One turning vector, and how many steps it has turned
The counts run from 0 to 788.
[138 144 132  95 142 122  75 119  90 157 123  61 126 134 109 159 143 120
 147 111 150 165 149 150 111 160 117 160 124 112 115 107 170 168  77] | 567
[ 82 110 101 112 143 137 160 114 109 151 135 114  81 128 113  93 130 147
 149 100 125  77 109  92  85 155 106  89 116 129 109 135 108 163 124] | 256
[139 162 118 135 125  92 118 130 148 114 113 174  98  90 114 129 104 153
 103 104 108 117 153 171 163  88 149 159  93 147 118 147 116 126 193] | 314
[138 148 128 162 110  88 103 109 152 116 137 142  84 108 120 161 109 132
 144  45 117 110 112 169 129 129 112 152  72 146 120 114 118 116 163] | 765
[156 103 121 145 129 157 145 141 156 152 133 147 153 131 148  64 129 143
 122 187  98 155 161 103 139 109 133 101 102 113 110 138 115 146 179] | 672
[180  97 177 105 111 105  82 141 160 130 139 147 130 144 175 128  79 135
 128 123 173 172 125 163 113 127 105 121 106 120  95 104 129 131 108] | 604
[119 160 144 197 150 126 127 116 139 122 102  71 114 124  76 146 170 103
 154 117 125 125 140 124 134 122 117 124  78 128 147 123 146  92 174] | 376
[109 121  93 132 146 152 196  96 112 133 109 109 147 130 118  81 141 103
 149 102  79 121 116  77 143 121  96 125 155 119 159 133 147 145  88] | 48
[151  91 127 153 137 161 153 118 135  95 135 160 151 152 158 118 137  99
 138 133  99 116  90  93 153 115 101 102 189 121 172 138 129  89  97] | 29
[175 107 137  97 127  93 128 135 117 116  95 143 143 117 142  86  84 123
 142 103 127 166 133 146 168  58 105 131 128 116 123 129 152 150  94] | 636
[141 113 126 113 104 159  78 134 101 149 171 164 143 147 160 164 115 136
 147 144 135 131 129 147  84 170 130 172 151 135  95 107 126 174  99] | 737
[115  98 132 154 136 122 150 104 125  98 108 162 164 125 139 105 123  99
 167 123  72 152 128  91 142  64 103 155 171 132 137 115 168 119 107] | 41
[174 158 133 135 105 104 133 143 162 129 121 100  95 129 124 133 109 122
 120  70 166 124 108 171 167 132 109  96  66 125 139 130  94 105 144] | 778
[145 141 127 117 135  96 136 105 167 148 110 130  88 121 142 156 153 113
  99  84 159 116  81 150 162 133 130  82  97 128 156 160 105  93 167] | 0
[130 119  97  89 121 136 128 125 168 149 158 152  71 124 168 118 101 167
  72 128 111 133 155 140 112 176 133 122 105 124 115 138 113 153 145] | 289
[193 157 118 156 111 147 118 156 141 137 131 164 148 132 140 117 131 130
 118 158 138 118 132 158 174 107 155 107  95 129 116 154  82 133 200] | 333
[140 168 156  88 114 106  86 159  98 110 129 139 131 114 120 177 105 131
  99 135 198 120 141 191 125 105 160 152 147 155 118 137 125 132 104] | 134
[ 97 106 142 151 122 116 135 112 137 112 155 117  91 128 127 116  87 129
 147  73 114 126 133 124  76 152  78 138 120 134 116  84 147 108  79] | 425
[137 157  69 132 128 175 187 134 112 111 132 121 126 132  96  96 131 122
 115 115  67 105 135 117 171 137 125 141 147 120 159 138 118 137  94] | 500
[141 182 143 137 104 148 155 148 121 103 127 129 196 133 128 166 128  88
 103 155 140 136 127 145 158 114 167 157 175 145 164 129 139  94 102] | 342
[152 105 120 165  98 125 167 109 150 133 136 178 151 140 163 123 111  97
 159  76 116 101  57 120 143 122 115 101 126 143 130 129  90 109 140] | 11
[ 87 125 138 125 121 133 166 152 101 109 140  86 102 123  91  93  95 141
 134 103 163  76 128 122  81 132  97  95 110 145 111 115 109 127  90] | 262
[130  98 164  88 148  88  84 137 102  85 103 145  97 115 122 115  94 132
 134  96 153 114 136 147 117  79  99 134 155 136 123 132 151 131  67] | 442
[178 136 118 149  85 149 110 145 123 103 159 190 170 145 157 149  85 110
 147 107 122 124 110 167 140 123 126 172 156 142 113 105 118 131  88] | 154
[132 140 105 201 104 163 160 108 148 128 160 175 166 141 137 151 150 103
 152 132  81 114 107 109 141 134 143 147 138 142 149 123 116 109 170] | 350
[128  91 138 103 163  79  85 110 147 130 105 164  65 110 146 104 123 157
 120 108 141 103 123 136 118  99 117  91 101 133 112 165 120 133 176] | 446
[155 154 159 169 114 128 122 134 162 134 131 149 169 126 145 148 142 118
 115 176 120 168 155 155 159 100 162 146 104 138 133 130 135 109 193] | 346
[137 131 134  93 151 119 154 126 111 145  88  76 155 115 110  74 126 118
 134 146 127 177 167 118 150  84 117 128 119 101 128 138 172 150  94] | 52
[111 160 106  60 139 118 102 125  96 146 126 109 100 108 117 141 117 149
 102 118 144 147 171 158 111 150 150 178 133 129 109 129 155 181  95] | 115
[136 143 155 202 125 130 153 138 149 117 113 103 147 135 103 118 141  94
 163 123 148 113 101 123 154  93 110  82  88 133 149 123 113  77 166] | 200
[132 112 127 144 152 158 149 115 167 161 129  65 116 146 133  96 155 126
 123 157 119 157 144  96 120 173 102  83  93  91 138 118 133 125 136] | 226
[ 62 104 128 102 170 137 137  90  90 118 116  96 117 122 110 123 158 119
 136 115 122 119 118  90  92 131 108 131 173 122 153 128 174 125  77] | 242
[118 143 104 117 100 145 158 154 125  91 167 140  82 125 124 113  71 143
  89  96 105  99 148 141 120 168 114 148 145 134 131 117 115 117  70] | 293
